In the rows, 128 means zero.
Turns in one plane each, and the order they were made in; the first pair answered:
turn Q_948:
[151 178 154  99 154 107 122 125 138 178 138 111 138 124 124 114 135 153
 147 166 146] -> [173 177 156 110 156  92 120 150 131 186 131 148 127 145 119 119 130 120
 130 137 145]
[180 104 103 128 178 105 100 142 162 177 147 172 123 130 149 135 157 101
 129 176 151] -> [167 123 114 128 174 124 100  95 180 179 146 128 127 123 150 122 146 140
 145 206 127]
[114 133 134 135 137 118  91  97 140 103 114 172 116 164 112 127  68 144
 116 118 118] -> [109  93  95 116 148 104  85 130 138  89 134 171 136 122 115 152 101 138
 135 113 151]
[155  94 149 133 164 189  77  79 131 134 154  98  95 139 132  93 187 154
  80 177 115] -> [178  89 151 149 159 170  78 118 115 140 149 157  79 167 124 102 181 104
  56 135 127]
turn Q_936:
[194 148 150 119 154 107 105 143 142 170 136 179 105 154 137 114 134  90
 109 158 119] -> [191 115 142 126 140 136 103 152 120 143 134 186  96 151 133 110 154  76
  91 135 116]
[138 101 128 138  97 106 113 149  80 116 136 132 130 155 128 136 134  96
 113  87 136] -> [141 165 140 121 124  75 105 129 120 172 139 128 145 155 138 139 109 124
 142 135 140]
[100 151 101 116  90 123 145 114 153 127 135 121 123 106 123 141 151 120
 156 126 136] -> [104 142 106 111  97 132 143 108 149 122 142 116 122  99 126 132 164 121
 150 130 133]
[109 128 123 143 122 142 120  67 156 101  94 108 145 120 135 111 132 162
 148 145 108] -> [104 107 112 155 105 141 119  86 141  80  91 118 134 122 131 120 132 147
 138 116 107]
turn Q_980:
[104 130 111 119 106 111 177 170  82 108 144 130 123 119 103 122 135 117
 117  90 101] -> [ 94 162 107 131 104  97 170 158 117 122 137 128 129 124 115 133  86 120
 126  96  87]
[122 125 135 135 101 129 168 146 100 108 116 117 123 140 116 137 133 132
 118  95 122] -> [109 146 138 142 101 118 168 135 118 109 115 119 130 142 112 142 112 137
 123 101 110]
[136 124 139 141 135 151 102 101 118 123 119 137  94 146 129  97 140 132
 112 147 116] -> [141 127 143 148 127 148 103 106 116 124 118 148  91 156 129  99 137 120
 109 136 114]
[150 141 107 151 112 138 118 137 135 108 141 148 172 103 112 142 110 139
 121 122 135] -> [149 136 111 149 121 141 117 128 142 113 141 140 177  95 113 142 108 145
 123 136 135]
turn Q_446:
[116 112 144 137 100 163 143 122 106  87 123 107 111 148 121 115 134 126
 102  89 100] -> [124 141 162 120  96 149 150 126  97 115 121 102 110 155 120 108 136 131
  97 101 101]
[136  76  87 107 153 101 102 185 123 136 143 171 153 102 149 163 154 116
 148 128 167] -> [105  38  75 130 142 144  96 153 131  89 127 147 143  95 153 159 146 123
 145 132 137]
[117 115  93 142 133 133 148 104 144 102 129 131 149 120  99 188 138 133
 132 159 148] -> [113 122 102 148 128 137 154  89 148 103 123 116 142 126  95 180 140 148
 139 167 131]
[128 120 156 185 124 125 114  94 152 127 104 156  91 184 116  99  74  97
  95 144  79] -> [148 144 168 176 124 108 123 100 142 146 111 159  99 191 113  95  77  96
  99 147  93]
Pairs:
Each pair is 2 to 3 turns apart.
[120 137 161  87  96 144 161 106  93 106 124  70 117  96  95 107 157 168
 151 113 119] -> [155 146 166 109  88 110 159 149  81 131 127 147  95 142  94 111 144 111
 122  68 127] => Q_948 then Q_446
[102 144 138 120 110 149 112 131  96 137 113  98 100 146 131  81 160 176
 129 135 101] -> [ 72 151 124 144  86 132 119 139 113 124 105 110 111 148 117 110 104 163
 135 104  94] => Q_936 then Q_980
[150 153 110 157 129 120 155 153 140 137 107 192 147 134 126 150  90 101
 104 121 116] -> [129 179 124 155 121 135 161 100 159 141  99 144 150 127 133 129  83 145
 120 153  84] => Q_948 then Q_948
[136 175 142 122 126  52 123 182 151 157 143 160 160 142  99 145  95 123
 144 115 162] -> [130 200 161 134 123  63 126 145 163 165 137 140 149 155 101 126  79 143
 148 137 138] => Q_948 then Q_948
[132 107 102 144 124  93 132 185 123 132 130 198 134 130 126 167 122  81
 127  86 163] -> [ 84 127  85 162 131 109 117 115 190 118 119 155 156 109 130 168  60 135
 159 133 122] => Q_980 then Q_446 then Q_948
[132 123 125  84 142  98 144 155 120 138 153 146 157 131 162 123 166 101
 142 145 135] -> [ 99  80  96 110 136 137 130 133 134  95 135 145 150 128 163 121 163 106
 139 141 111] => Q_446 then Q_446
[114 179 130 111 129 138 132 108 134 134 136  82 128 104 142 133 135 173
 144 168 140] -> [115 140 137 129  98 168 146 119  88  93 124  79 106 114 128 129 166 155
 112 125 130] => Q_936 then Q_446
[142  91 121 177 107 166 125 120 115  94 112 157  99 169 117 126 110 109
 104 106  84] -> [137 153 162 145 110 161 141  85 118 123 122  93 110 163 116  96 121 157
 130 155  86] => Q_948 then Q_948 then Q_446
